(in the rows, 128 means zero)
Named moves (each a turn or a mirror), then the moves between two rows, first move first; the first pair answered:
move J494:
[121 141 116 117 122  89  96 134 128 133 119 116 116 126 117 100]  ->  [104 131 130 115 112 112 135 141 130 113 141 127 111  99 137  98]
[126 139 136 136 123 144 157 153 138 132 154 154 161 135 109 105]  ->  [137 143 132 136 136 128 139 148 136 144 139 152 165 157  97 104]
[122 104 136 120 144 140 160 125 126 130 138 140 139 133 141 154]  ->  [129 112 132 124 151 122 136 126 129 143 121 134 147 153 123 154]
move J207:
[116 136 109 124 111 139 141 129 123 108 151 117 111  98 150 132]  ->  [117 135 126 122 110 140 152 115 135 129 156 116 109 107 140 139]
[111 132 168 122 128 146 159  96 157 174 143 134 125 142 100 144]  ->  [129 142 140 130 150 147 156 161 127 145 145 146 172 139  80 121]
[124 122 153 132 135 132 141 117 134 137 127 135 123 145 112 139]  ->  [132 124 143 137 143 129 139 143 124 128 126 138 146 138 109 127]
[119 143 148 125  97 127 132 115 152 137 148 115  87 113 126 107]  ->  [125 149 150 126 110 133 141 135 151 143 155 125 109 128  92 104]
move J134:
[ 93 116 153 117 141 124 159  83 125 163 137 121 132 156 125 124]  ->  [ 98 120 149 120 138 123 161  91 122 160 141 127 131 156 117 123]
[132 136 137 128 107 128 126 122 134 121 132 120 120 101 124 109]  ->  [132 128 138 129 109 120 121 117 134 118 128 118 117 105 136 112]
[123 126 134 129 113 133 139 114 134 136 134 125 117 128 120 126]  ->  [124 127 136 130 117 133 135 110 139 139 130 130 116 129 122 134]
move J578:
[124 123 125 129 116 147 155 145 131 115 139 138 138 104 129 118]  ->  [125 132 129 128 115 152 151 140 142 133 149 134 130 111 109 113]
[112 130 157 124 102 123 147 114 166 147 131 152  99 124  96 117]  ->  [107 104 141 124 112 123 151 113 138 104 120 158 106  95 159 131]
[153 156 121 136 112 133 124 152 137 135 142 142 132 150  62 115]  ->  [134 143 137 136  81 124 106  97 149 124 127 123  72 128 128 135]
Then:
Each pair is 2 to 4 moves apart.
[160 115 104 124 159 116 127 165 101 107 112 130 169 153 135 133]  ->  [146 156 131 130  92 112 111 138 143 147 133 105  86 143 108  91] => J494, J578, J207, J578
[128 107 135 107 148 112 145  95 126 117 111 138 149 146 150 169]  ->  [121 116 143 112 119 103 116  79 138 131 106 126 107 142 152 155] => J578, J207, J578, J578
[139 117 108 136 132 107  79 160 112 124  99 123 144 133 151 119]  ->  [129 141 146 126 111 129 123 154 147 174 142 130 132 141  82 106] => J207, J494, J578, J578
[134 135 116 129 155 147 152 150  99  92 132 153 168 104 150 140]  ->  [141 139 133 125 153 109 107  91 128 157 101 135 136 161 121 169] => J207, J494, J207, J207
[134 116 134 129 129 107 102  78 129 131 103 129 101 112 180 155]  ->  [137 136 120 133 135 147 155 170 111  97 150 152 153  83 138 101] => J578, J578, J207, J494
